Named turns come first, each shown by rows before and after it. Which turns, in which order, take the first row of each pair that follows to the second? Write the first one first, as in the answered first pair.
k679 (before -> after):
[  1 -17  -4   9  10   8   4  -5  -2 -15   0   3   2  -1  11  -2   6  -3
  -5 -11   4  -9   9  -5 -28  -6   0   2   7] -> [ -4 -19 -13   4  16   1 -11   5  -8  -3   3  -4  -1  -3  -2  -2  12   2
 -11  -9  -7 -15   8  -6 -14  -9  -1  -1  13]
[  1   9   7 -11  -7  -1   6  -1 -11  -8 -10  -7   8  -5  12  -6  -7   8
   2 -13   2   7  -3   8  -3  -8  -6  -3 -13] -> [ -2   7   1 -13  -1  -8  -4   3 -18   3 -10 -12   5  -8   2  -4  -2  13
  -4 -11  -6   2  -3   7   6 -11  -5  -6  -8]
[  6 -19 -10  13   6   3  10   6   1   0   0  -3   2 -12   6   3  -3  -1
  -2   6   7  14   4 -15   0 -17  -4   3  -1] -> [  5 -20 -10  14   6   3   5   7  -1   3  -2  -3   1 -14   3   3   0   0
  -4   6   2  14   5 -14   0 -18  -2   4  -1]
k276 (before -> after):
[  6  12   9   1   3  -9   0  -8   3   3  -3   8   6  10   0  -8  -1 -12
  -2   0   3   3   5   2 -14  10   1   5  -3] -> [ 9 20  6 -1 -3 -7 -1 -8  5  9 -3  4  3  5  0 -8  0 -8 -7 -2  6  8  0  2
 -6  7  0  5 -4]
[  2  -7  10   6   0   0   4  -8   2  -9  -1   2  -2   7   8   2  -6  -8
   1   0   8   2   0   1 -15   7   0   4   2] -> [ 3  3 12  3 -5  3  5 -7  6 -5 -5 -1 -3  3 11  2 -7 -2 -3 -4 12  7 -4  2
 -9  8 -2  3 -1]
[  4   6   5   4  -8   3  13  -7   3 -16   9  11   3   0  12  -6 -10 -11
   2  -3  10   6   6   6  -8   5   1   7  -3] -> [  4  12   2   1 -13   6  14  -8   4 -12   9   9   3  -3  12  -6 -10  -7
  -4  -4  14   9   2   5  -3   2   0   5  -2]
[  5  -5   7   0  -7  15  26  -7   9  -3   8  -6   6   1   6   4  -4   1
   4  -3   4  11   7 -17  -7 -19  -4   6  -6] -> [  5  -7   5  -2  -8  13  26  -7   8  -2  10  -6   5   0   6   3  -3   0
   5  -3   3   9   8 -17  -5 -19  -5   6  -7]
k325 (before -> after):
[  2   7   2  10  -4   3   6  -2   1   0   5 -10 -11 -10  -2  -6   9  -4
  -3   5 -13  -5  -2  -1   3   1   7   3  -4] -> [  1   6   3  10  -7   7   9  -3   1  -5   7  -8  -9  -6  -2  -8   6  -7
  -1   3 -10  -5  -2   1   3  -2   8   3  -3]
[ -5 -12  -4   5   6  -1  -1   9  -5  -5   2   9  -3   3  -6   1   1 -10
   8  13  -9 -14  12  -5  -2  -4  -2   6   7] -> [ -4  -7   0   4   5   0   5   1  -3 -12   3  14   0   6  -4   0  -4 -10
  11  11  -5 -12  14   1  -4   3  -2   7   3]
[  7  -1  -9 -19  18  -6 -10 -12   5   1 -11 -16   1  -1 -21 -10  -3  21
  -3  -8 -21   2 -10  -4 -10  -2  -9  -6  11] -> [  0  -6 -15 -17  14   0 -10 -11   6   0  -5 -15  -2  -3 -23 -14  -4  18
   1  -4 -21   1  -9 -10  -8 -12  -6  -3  14]
[ -1 -33 -13  12 -16  11   4   8  11  -1   8  -5 -10 -13  12  -9   8 -14
   2  10  -6   1   4 -16 -11 -33   3   0   3] -> [  0 -21  -4  11 -17  18  22  -5  15 -16   9   7  -4  -5  19 -12  -3 -18
  11   7   7   6   8  -8 -20 -20   1   3  -2]
Pairs:
Between the rows of a pair lie 2 to 3 turns.
[ -9 -11  -6  -2  -4  -9 -18  12   0   7   3  -9  -7  -3 -20   5   3   2
 -11   2  -8  -9  -7 -10   9  -8   1  -7   9] -> [-13 -22  -3   5  -2  -6  -8   8   1 -10  11   2  -2   5 -18   1  -1 -11
   0   9  -4 -16   3  -7  -4  -7   2   0  10]	k276, k325
[-13   2  -5   4   5  -7 -21   2 -14  10   6 -15  -5   1 -20   1   8   2
  -8   8 -14 -14  -1   9  23   9   2   5   2] -> [-17  -9  -7   8   6  -3 -18   0 -14  -4  10 -11  -2   5 -19  -2   6  -6
   0  12 -14 -19   7   8  14   5   5  10   4]	k276, k325
[ -3  -3  -4  -1   4 -10 -13  13 -10  18  -3 -15  -5  -1  -8   8  13   6
  -7  -1 -16  -1  -2  -9  12  -7   2  -5   3] -> [ -9 -19  -7   4   0  -3  -3  11 -11   0   8  -5  -4  -1 -10   0   8  -6
   5   8 -17  -9   8 -13   6 -16   6   2   5]	k276, k325
[ -6  -4 -13   1 -11   8   7  -1   1  -5  16   5  -2  -6  -6 -10  -1  -8
   4   8  -3  -2   3 -11  11 -24   3   7   8] -> [-10   3 -14  -4  -5   2   0  -1  -5  -1  16   3  -1  -6 -15  -9  -4  -2
   0   8  -5  -6   4  -7  18 -16   5   5  10]	k325, k679, k679
[-31  12   0  -4  -1   6  21   1  -2   8  26   6  -3  -4  -1 -15   3  10
   9  -4  12   3  -1  10  -6 -10  -8  -6  11] -> [-33   1   2  -4   5   3  21   1  -5   4  26   8  -3   2  -2 -15   3   5
  15   1  11  -4   4  10 -13  -8  -6  -5  12]	k276, k276
[ -5  21   8  -8   9   1  10 -14  -2 -12  -3   2   6   5  -3   0 -10   5
   1  -2   9   4   4  11   4  23  -3   4  -4] -> [ -6  20  -5  -9   4  -3  -6  -1  -4  11  -2 -11  -1  -7 -11   2   4  15
 -12  -4  -3   2  -5  -1  23   7  -2  -1   3]	k276, k325, k325
[  9   9   3 -13  -4 -21 -18  14  -2  19 -23  -7   2  -2   5  11  -1  12
 -11  -4 -17  -5   5  25  11  22   4  -5   7] -> [ 16   8  16  -8  -7 -15  -3   7   7   8 -26  -1   6   4  22  12  -5   5
  -6 -11  -4   1   7  27  -6  28  -1  -3   1]	k679, k679
